Each path is a new rotation, seen through one point. The rows after it are directions, each followed by how far the rotation turns it, in deg/step (0 if it stays put).
Each turn is a multiple of 5 degrees from 10 to 175, or 0.
Each row of a path follows its step; steps can be skipped.

step 0: [-21 -18  16 -43   6 -25   2 -15   8  10   5  24 -10  26  15  11  32   2
  21  25  11  14   0  -2 -13  -3  -5 -16 -10 -21   7  -8 -17 -10  15  -4
 -38 -49  34  -7 -33 -11  10  32   0  29 -13  14  18 -23]
step 6: [  2 -39  -1  12 -27 -28 -30  18  -1  19  26  -3   9  37  -7 -18  30  -7
   3  21 -17  13 -19   0  31   3   4  -6  -3   4 -16  -1  21 -22  -3  -8
 -23 -28  14 -23 -16 -32 -22  18  50   3  24  -2  10 -18]
step 7: [ 35   0   6  35  -2 -44  -5 -18 -40  12  11   8 -33   0 -29  10   5  32
 -13 -15 -26  -9 -29 -13  -5  -2 -17  12 -40  24 -13  14  -1 -11 -13   7
  13 -12  26  -6  29 -13 -12  22  -9  -3  30  -6   1  12]
step 8: [  1  -5  36 -14  -4   6   7   3  -3   1   0  -3   9 -11   5  -6   3  -5
  11  22  -8 -22 -22  14  -7 -39 -43 -16 -28  37   8  13  -4  10 -27 -31
  38   5  48  -4  13  29  41  21 -15  10  -9  -1   9   9]
step 10: [  0  31 -24   0  15 -16  17 -35  -2  -7 -39 -27   9  -3   1  45  22 -32
 -11   5  27  11 -16 -13 -19   9   4  -3  -4  21  -7  -8   8  -6  10  25
   3 -21  -3  34   2  -7 -23   6 -29   5  -2  36   9  45]
step 11: [ 15  -3  17 -13 -12  31   5   9  19  -7  -1   5  30   1   2  -5  48  21
   8  32  31  16  -2   9  -8 -11  -9 -40  14  11 -23 -11  29 -24   5   7
 -21 -13 -13  28 -16  -3 -12  38  11  26 -20  20  34   4]
step 12: [ 25   1  -7  15  24 -14 -42   3   4  14  32  29 -26 -10 -15   8  31  37
 -18  14   2  17  -1 -29  20   1   3  -1  17 -15 -20  17 -19 -24   6 -12
 -50   7  -1  -9  10 -24   3  22  27 -17 -27  10  12  13]
step 14: [-25  26   5  10 -16  49  -7  13  19  24  19 -14  17  16  29  -9 -19   5
  -1  14  10   8 -16  20   4  24 -41  -4 -26  12 -13  -3  30 -11 -19   5
  -5  -2  35 -15  10  25  34  14  11 -25  -7 -12 -27 -24]
step 24: [-18 -32  19  18   9   5 -25 -19 -17  20  18   9 -18   6  -1 -28  33 -13
  -6  -5 -28   8 -71  13 -20 -13   9   0   6  26   1  20   0  16  16  -1
  -8 -35  27  11  17 -11  18  13  17   1 -12 -15  16  13]
Speeds:
[ -3  -1   4   3   3   7  -1   0   6  -8   5   4  -6   1   2  -3   1  -5
  -7  -3   8  -2  -7  16 -14   5   0  -3   5 -10  -7   0  -5  -8   6  -4
  -3   7   2   1   4  -7  -7   2  -2 -11  -6   6  -5  -2] | 35
[  0   0  -4  -5   1  -4   5  -3  -3  -5   1  -3  -1  -6  10   6   1  -6
   4   1   1   7   9   2   2  -3  -5  -5  -3  -1   4  -8  -5  -1  -3 -12
  -9   5   1   6  21  -4  -5   8  -5   5   6  -1  12  -2] | 35
[  5   6  -4   8   0  10  -8   3  -7  -5  -4   4 -11  -5  -4   0  12   2
   3   1  -8   1  -2   7  -4  -1  -1  -1  -9   8  10   6  -4   6  -8  -9
  -3  -5 -10  -9  -2  -5   2   3   2   0  -2   1  -3  -9] | 65
[  5   0 -11  -3  -2   0   0   5   2   2  -7  -2  -5  -6   9   1   1   0
   0   7  19   3   0  -2  -8   7   4   0  -2  -3   8   1   0  -1  -5   6
   6   0   4  -2 -10  -8  -7  -8   7   9   5   5   9  -4] | 65
[ -2   3   4   2  -3  -9  -1   6   5   2   1  -8  -7   0   1  -2   9  -2
  13   2  -2   0   0  -2  -1   3 -11   3  -5   5  -7   6   3  -2  -2   7
   8   7 -10   3   6  -1   0  -2   5 -10 -12   9  13   7] | 20
[ -2  -1 -11  -1   4  -5   4   4   6   0   8  -7  -1  -2  -9   6   3   6
   4  -1   3   6   1  -5  -5  -8  -3  11   7  -3  -3 -12   3 -11 -10  -9
  -4  -2  -1  -8  -2  -2   0  -4  10 -10   1  -6  -7  -2] | 130
[ -7 -14   9   2  -4   7  -1  -2   5  -8  -2   1   3  -4  -3  -8  -5  -7
   7   3   3  11   5   3  -2 -10  13  -1  -5   6   6   3  19  -2  -4  -2
  -1   1   4   2   1  -5   2   2   5  -3  -1   1   2   1] | 140

step 2: [-47   9 -49  11  11  -5 -19  -5 -30   4 -35   6  -4 -25 -15  19  67  -4
  -6 -15   9 -32 -29  -1  25   5   2   3 -39   5  45  10   8  17  -6  -6
   9  12  -1  -8  16 -15   8  22 -10  -8  17  12 -29   5]
step 6: [-33  32  10 -15 -14  42   0 -43 -26  37   2 -46  14  -7  11 -40  31 -36
  16 -14  -4  -5   7 -12  21 -21  13 -34 -13   3   6 -16 -15  -1  42   8
  -6 -10 -28   5 -23   4  -2 -19 -15  10 -19  -7  -9  12]
step 10: [ 27 -21 -27  -5   0   6 -45 -16 -23  -8 -14   5 -20  -9  54 -23  12  -6
  45   8   7 -10 -29  24 -13  -2  26 -26 -11 -13   7  11  -8  15  -2  22
  27  45  26  27  -8  11  30 -16  -8  -6 -22  21 -14  16]
step 15: [  8   3  -2  18 -14  19 -26 -46  10   7 -12 -11  -8 -19   1 -18  33   6
  12  31  16   5   6  16   7   4 -10 -19  -9   1   4  -1  19  17  47  25
  19  53  12 -33   5  50  11 -17  12  -1 -40  34 -24  17]
step 19: [-11  10 -18 -23  21  -7  10   7 -44  36   3  12 -16 -21  25   0  11  -6
 -15 -51 -27 -19 -21   5   3   7   5   5 -20  18  -7   3  -1  25  28  25
  44  -2  21  13  16 -18  24  25  14  17 -29  50  -3  27]
step 20: [  3  22 -34  49  11  45 -17 -16 -41  10 -23  -6 -11  -3  10 -35  16  22
  10  15 -10   9 -37  36  31   0  -7 -17   1  29  52   5   6   5  13   9
  12  21  -6   3  13  13  -1  -1  -8 -10  -3  10 -34  24]
step 22: [ -3   8  23  -8 -25  19 -21 -46 -15  29 -33  22  25 -10  10  -7  17  -6
  23 -16  -4 -19  27  23   8  22  -2 -11 -45 -12   0  21 -41  -8  56  24
  -3  12 -10  15  -4  -8  15   1  42  -5 -18 -18 -11  -5]
step 23: [  0   4   9   4 -26  -7  20 -51   2  -9 -40 -60  11   0 -15   8  13 -41
   6   2 -11   7 -41 -27  12   5  13 -14 -29  -5  44  34   0  21  -1  14
  19 -16  -9  26  12   2   8  21 -15  -2 -20   7 -28  -4]
step 24: [-48  14   9 -34   8 -18  -8 -14 -30  37   9 -20 -10 -45  24  13   9 -34
 -12  12  -4   8 -12 -14   3 -16  31 -28  10   6   8 -17 -10  34  39  20
  48  18  14  -4 -30  16  11   0   0  16  10  10 -15  22]
Speeds:
[  3 -11   0  -3   1  -6  -8   9   3   1  -4   0  -5   8  -9   5   4  -9
  -9   7   2  -2  -4   5   7   2   0  -1  -5  -6   9   4   6   2  -8  -1
   1  12  -1   1  -1  10   7  -7 -13   0  -6   1  -1  -5] | 135
[ 11  -7   2   6  -5   3   6   6 -13  -4   4  -5  -3   6   6   1  -8   4
   5   8  -1   3 -10   1  -1  -5   3  -1  -1   2   3  -2  -6   4   3   0
   4 -10 -15  14  -7   0   6   4  -6  -5  -1   2  -1  -1] | 110
[  2  -2   3  -5  -2   0   1  -3   0   4   2   0 -11   9  -1  -1   9   6
 -10  -6  -8   0   9   8  -4  -4  -6   4   1   4   5  -6 -12   2   8  -7
   0  14  -4   8   1   0   0  13   2   8   7  -7  -1  -1] | 140
[ -5  -9  -2   0  -1  -6   5   6   4  11   2   2  -2  -5  -4   0   1  -7
   7   0   5  10  -6   4 -11   1  -6   0   2   7  -4   9  -2  -8  -4   3
  -6   7   0   7 -16  -2   0   3   8   5  -2  11  -2   7] | 155
[-10  -7   3  -6  -1  13  -2  -1   2  -5  -3  -5   0   0  -4  12   8  -5
  13 -10   5   0  -1  -2  -1   4  -9   5 -12  -4  -2  -1  -4  -4   3  -3
  -6  -4  -8   0  -3  -6   2  -4  -4  -8   7  -5   2  -8] | 70
[ -3  -1  -5   9  -3  -4   9   4  -5  -8  -3   3   5  -6  -5   0  -6  -4
   5   1   1  -2  14   7  14  -2  -2  -9  -2   0  11  -2  -7   1   2   3
  -4   5  -6 -10  -5   0   8   0   3   4  11   3   8   6] | 160
[ 10   2  -4  -1  10  -4   9  -4   4   6  -6 -10   7  -2 -13  -2  -4   3
  -5  -2  -3   4  -2  -3  -4   9  -2   5 -10  16   4  -5   3  -1   6  -3
   5  -1   0  -1   4  -2  12  -3  -4  -7   4   4  -3   1] | 100

step 0: [ 26  29  37 -14  29   2  11 -14  15  25 -26 -32   7 -10  -1 -11  -7  17
 -20 -14  27 -12  35 -32  -9   4  14  38  20 -12   1 -21  16 -10   9 -22
 -15 -17 -19   5  14 -19  42  -5 -23  30  -4  28 -22  25]
step 1: [  0   4  11  -2  12  22   5  14 -41  17  29   2 -10 -32 -27  16 -31   1
  23  -9   1  -1   5 -27 -12   3  20  -4  46 -17   3  -8  15  -4  14  -6
 -29  35 -41 -25   8 -26  -1   4  27 -50   0  -7  30  17]
step 7: [ 12   1  11 -13 -12  -9  13  -7   2  21   2  -7  24  -1  25  -6 -29  19
   0  12  33   1   6   2  14 -13  17  38  42  28 -23 -36   2 -40   8  -1
 -25 -26 -28 -31  44   7  10  23 -18 -20 -28   8  13 -21]
step 14: [ -1   1  20 -19  21 -16  -4   2   8  -6 -42 -14 -25   1  30  -2  22  -7
  41 -12  22  11  -9  -9 -13 -24  36 -10  36  25  28 -32 -40 -21  15 -21
 -10 -29 -16 -31  11 -27   4  -1  -6  10 -25 -30  13 -13]
step 15: [-10  40 -11  21  43 -19   2  24 -17  13  23 -29 -22 -28   3  11 -28  20
 -32   1  -3 -11  37 -23  29   3  31  29  36  22 -25   2 -10  -4 -34 -23
  -1 -11 -15 -16  17 -10  21 -21  -2  17  20   0 -10  -5]
step 17: [ 12  -5 -15  -1   1  16  14 -14 -15 -22 -46 -16  13  13 -11   7  16  44
  19  -6  -8  16  18  14  -3   8  27   0  30  -7 -17  -7  15 -33 -49 -17
 -14  33  11 -21  17 -40   2  10 -27 -26  17 -31  17 -24]
step 21: [  6  19  20 -13  43  33 -13  16  24  21   3  -2 -11 -42  -6  23   2   3
  39   6   6 -11  -3   7 -15  13  42  13  11  -2  14 -49   5  -2  14 -24
 -29   7  -7  -2  40 -33  22  29   7   1  21 -15   5  25]
step 23: [-43  12 -15  12  19  10  24   7  -3  -5  -2 -15 -10   5   0  -4 -29  -4
  19  31 -28  12 -23 -14  15 -26 -14  52  46 -23  16   4  26  -9   5 -12
 -11  -9   4 -37  -4 -21   5 -12 -52  13   1 -22  21   9]
step 24: [ 13  -3  23   6  27   5  -3  42 -10  -1 -24  22  12  -7  25  10  -4  29
 -17  -4  -7  18  -8   5   8  16  44 -23  11 -36  33  -8  39 -28 -26 -50
  21  -2 -19  -3  -6 -11  15   0  -4  -8  -5 -26 -16 -34]
Speeds:
[ -5   9   4  -5  15   1   5  -3  -4  18   1   6   0   9   1  11   2  -2
  -7  -2   4   8   3   0   1  -5   1  -5  -4  -2   6   8 -12  -1  -3  -2
   4  -3   1   1  -4  -2  -9   5   2   8  -4  -3  -2  -1] | 70
[  5  -3   5  -6   2   5   2  -4  -1  -4  -2   3   4   0   8  -4  -2  10
   2 -12  -9   1  -4   7  -1 -13   0  -7   2  11   4  -2   0 -15  -2   5
   1  -7  -5   6   5   2  -3  -1   4  -5   9  -3 -13   1] | 145
[ -6   2 -12   4  15 -10  -3  -2   2  -4  10   3   3  -7   4   0  -1   4
   3   8   3   6 -10   0  -5  -7   2  -2   4   8  -7  -7  -2  -2  -4   1
   1   6   5  -5  -1  -7   1  -4  13   6   5   2   4   9] | 55
[ -8  -9  -5  -6   2 -10 -10   3   4   3  -1   3  -5   8  -1 -10   0   4
   7  -1  -2  -6  -4  -3  15 -12   6  -5   0   0   5   1   4   7  -6  -6
  -2   8  -7   1  -1   4  -1   3  -4   5 -10   3  -7  -3] | 70
[ -4   4  -3   6   0  12   1  -1   0 -10 -10  -1  -2  -8  10  -2   4   3
  -8   7   4   0  -1   6  10  -7   0   3  11  -6   3  -3  -3   1   4   8
  12   6  -4   6  -5   1  -9   8   3  -1  -9   3   4  -1] | 70
[ -7  -6   7   3   1  -3   8  -5  10  -2   8   4   3   5   1  -1  12   4
  -5   4  -1  -1  -2   2 -10  -1  -8   9   0   4  12  -2  -3   0   3   6
  -5  -4 -13  -2   4  -3   7  -2  -4   6  -7  14   1  -6] | 160

step 1: [ 33 -23 -28 -35  -9  -4  13  25  16 -12  16  -2 -20   3   2  22 -16 -14
 -42  29 -20  -7  -6  -1 -22  28 -20 -29 -17 -20 -22 -25  47  -5  11 -18
  12   8  21 -19 -24   6 -17   2 -31  -3  32   3  23  -2]
step 4: [  7  -2  -1  13  18  -4 -28 -17  11  -3  15   5   6   2 -19   2  -2   2
  -8 -43  41 -39  22  12   1  26 -31 -28   8 -28 -17   2  24  19   4  14
  -3 -13 -11  11  12 -14 -12  -3  -3 -22  26  56  45  35]
step 5: [-17 -36  25 -15  38 -17   7   7 -32 -13 -26  21   2   8  16  12  30 -35
   1   6   0 -20  31 -14   9  17  11  -9   9  49 -13   8   7   7 -10 -19
 -14 -25  22 -33  12 -43  16 -16 -33 -20  -1   8   7   0]
step 7: [ 25  -4  -6 -30   3 -45 -14   5   5   3  -9  16  -8  -7  13   6  17  -5
  19   9 -41  12  51  17  27  17  12 -12  19 -15   7 -10  53  -8  27  -8
  36 -11   2   1  14   8  27  14 -25   5  21  29  25 -16]
step 12: [ 17  -7 -27 -12   5  10  -2  12  11 -36  14  27   6 -29  34  18 -19 -18
 -17  -2 -31 -17  32   9  39 -11   7  15 -17 -19   9   5  42 -25  27 -13
   4 -12 -12 -17  28  12 -10 -10 -25  -7  28  41  29 -14]
step 13: [ 11 -13 -13   1 -13 -11  21  14  -8 -19 -31  13 -22  32 -38  18  21 -17
  -1  21 -28  29  16  15  27  18 -12  -6  26  -3  29   1  -8 -23  12  14
  -4   2   3 -18 -36 -36  15  47 -11  -6   8  26  30  25]
step 22: [ -9 -15 -15  -7  -5  32  -3 -26  -8   0  10  50  -8 -12  37   3 -15  13
  -8   6  -7 -11 -40 -22   6  38  -5  -1   3   4   2 -11  24   9  -8  15
  18 -40   4   9 -10 -27 -29   4 -61   5  22  34  23   2]
step 23: [ 16  -2 -39  -8  25 -32 -34   9   1  -6  -6   6 -18   2 -14   8   0 -45
  13   5 -28  20  26  17  50  44 -15   8 -21   9  -7 -22  -6   8  16  17
  11  -3  22 -27  39  15  -4  -7 -16  -4  12  28  14  22]
step 24: [ -1 -24   0  16 -20   6 -10   5  10   1 -25  17 -58  -5 -40  21   6   8
 -12   2 -20 -52   7 -17 -11  31  20 -10  -5   8  13   2  12 -22  39 -38
   1  -5 -12 -16  -5 -41 -18  20  -4   1   4  21  27   3]
Speeds:
[  7   5   1   3  -1   0  -6  -6   1  13   5  -1  -1   5   3  -3   3   1
  -1  13  -7   4 -11 -10  -5   7  -2   0   8  -2  -3  -8  -2  -1  -7   4
  11  -7   3   3  -2  15  -1   1  -1   0   6  -7   4   8] | 55
[ -2   5  -3  -3   6  -5  -2  -3  -3  -7   7   4   7   8   2   7   0   2
  -9   9   2   1 -10   4  -6  12  -4  -3  -6  11   4  -1  -4   8   5  10
  -8  -1  -3  -7  -2  -5   5  -2   3  -5  -1  10  -7   9] | 80
[  9   1   8  13  -1   2   1  -7  -8  -4   4  -4   7   2  -9  -5  -5   1
   2  -8   0  -3  -9   3   0  -6  -6 -11   8   1  -5  12   2   0   2  -4
   3  -6   2   0   8  -6  11  -1  -5   0   1  -5  -7   8] | 65
[ -3  -4  -2   3  -6  -1  -6   1   2  -6  -6  -6   8   3  -5  -9   0   7
  -6   1 -11  -8   7   6   1  15   8  -3   5 -10   2   1  -3  -6  -5   2
  -4   3  -7  -4  -1   6   1  13   0  -2   2  -2 -13  -3] | 65
[  1   4  -7  -3   3   8   6  -5  -7  -4  -3  10  -2   8   5   9  -6  -1
  -1   2  -7  -4  -2  -3  10  -1  -2   5   8  -4  -4  13  -9  -2  -5   4
  -4  -7 -10  -1  -1   2  -3 -12   1  -3   1  -7  -2 -11] | 110
[ 11   4  -1  -6 -18  -5 -11  -5  -8   3  -4   9   7  -6  -4   5   3  -1
   3  -5   1   4  10  -1  -2   2   4   0  -7   6   5   3   0   9 -11   7
  -3  -2  -1   8   2  -2   8   1  -4  -3   0  -6   3  -2] | 160
[ -7  -5  -6   7  -1   4  -4   8  -1  13  -6   4   0   6  -4   6 -10   3
  -2  -6  -6   7  -1   2  -1  -2   2  -5   7  -3   9  -4 -12   7  10  -6
  -4   0  -2   3  12   1   5   3   7  -4   1   2  11   4] | 70
